Here are the same points, seen from different sides; a view may also be mirrored.
A view may leave some points out. In some views, one point has been moved. Which views, in the order they come, and which point in each? Write - if no view has one.
Scene 1:
view 1:
  Gizip [ 22.4  -7.6 -10.6 -19.8 -20.7  26.8 -15.6]
  tizom [  0.1   8.4 -19.2 -11.0  -0.4   1.0   0.1]
  ziri [  8.5  14.6 -17.0 -10.9   1.5   4.4  -3.5]
  mepu [  1.8  -6.5 -30.9  -5.3 -10.5   2.9   2.8]
  vapal [  6.1   9.0 -31.5  -5.7   2.7  -2.5   4.1]
  lipa [  6.7  -4.1 -19.6 -30.9  -0.9  -3.0   2.7]
  Bam [ 29.3   5.6  -4.5  -7.7 -24.0  18.5 -17.8]
  zon [ -1.4   0.1 -23.0 -24.8   4.7   3.7   2.6]
  kirip [  2.7   2.4 -24.2 -17.9   1.1  -0.5   2.9]
  tidom [ 24.4   5.2 -11.6  -7.3 -18.2  15.8 -13.4]
view 2:
  lipa [ -0.8 -12.3  12.2  12.8   3.0 -21.1   1.9]
  kirip [ -5.1  -2.2  19.7   5.6   0.4 -20.7  -2.7]
  Gizip [-2.8 -7.4  5.7 17.5 -1.8 21.7 -9.2]
  vapal [ -1.6   7.0  25.4  -4.6  -2.7 -21.5  -5.8]
  tidom [ 2.3  8.7 10.3  8.6 -4.2 15.7 -3.9]
  paz [-11.9   1.4  15.8   7.3   2.1  -5.9  -7.7]
  ziri [ -6.8  11.9  13.8   1.5   4.2 -11.8  -0.8]
  Tid [ -8.1   4.7  21.4   5.4  -0.4 -22.5   0.1]
  Bam [ 4.0 11.1  5.5 12.6 -4.2 24.7 -1.0]
  tizom [ -9.6   7.5  20.2   5.7  -0.1 -17.5  -0.9]
  zon [-11.3   4.5  19.5   9.1   1.7 -25.3   3.5]
view 3:
  Gizip [ 16.7 -12.6  10.3  12.9  16.8 -21.7   4.5]
  Tid [  9.4 -10.6 -20.8 -16.1  -6.5  -6.9   4.5]
  paz [ 10.6 -17.4 -12.1  -7.2   4.5 -15.2   3.7]
  mepu [ 19.9 -15.1 -14.8  -5.6 -13.9 -14.9  14.9]
  vapal [  5.9 -11.5 -27.3  -9.5  -8.6  -7.7  14.2]
  kirip [ 13.8 -12.8 -19.0 -10.9  -4.5  -3.0   5.0]
view 4:
  lipa [ -9.1 -44.5 -29.6  37.6  36.5 -39.4 -23.2]
  vapal [  3.9 -46.6 -24.1  50.5  43.4 -17.3 -29.8]
  Tid [ -2.0 -55.1 -25.0  44.9  40.4 -23.9 -26.2]
  ziri [ -8.8 -53.2 -25.1  51.7  30.9 -19.0 -33.5]
  zon [ -5.4 -59.5 -25.2  40.8  40.5 -25.7 -26.1]
  tizom [ -3.4 -56.5 -25.3  48.5  36.2 -22.6 -26.9]
  kirip [ -3.2 -48.8 -28.5  44.8  39.9 -28.0 -24.8]
  paz [ -8.3 -52.5 -34.1  56.2  29.4 -25.9 -23.4]
  tidom [ -8.2 -44.1 -21.9  68.6   9.1 -29.1 -27.7]
  mepu [  9.7 -47.4 -26.4  57.2  38.4 -28.7 -15.2]
view 5:
  Gizip [ 31.2   5.2 -62.1  -4.4 -37.0 -12.1  25.6]
  zon [ 29.1   4.1 -17.9 -31.9 -30.4 -19.0  20.6]
  lipa [ 35.0   5.3 -30.0 -27.0 -33.4 -33.9  28.1]
  Bam [ 18.1   2.1 -66.7 -15.2 -27.8  -4.0  20.1]
  Tid [ 28.5   1.8 -20.1 -30.8 -28.1 -16.6  25.9]
  vapal [ 23.8  -3.3 -20.0 -31.7 -24.0 -12.4  37.2]
  kirip [ 30.6   2.0 -23.5 -27.8 -30.0 -21.0  30.4]
  ziri [ 16.8   0.9 -29.0 -28.3 -32.0 -12.1  24.4]
  mepu [ 40.5  -0.9 -27.6 -22.5 -20.3  -9.2  36.4]
  tidom [ 20.2   1.1 -57.0 -16.9 -27.6  -5.5  25.0]
  tizom [ 26.2   1.9 -22.9 -28.7 -29.2 -12.6  24.2]
Views with a point moved: view 1
  out of place in view 1: zon
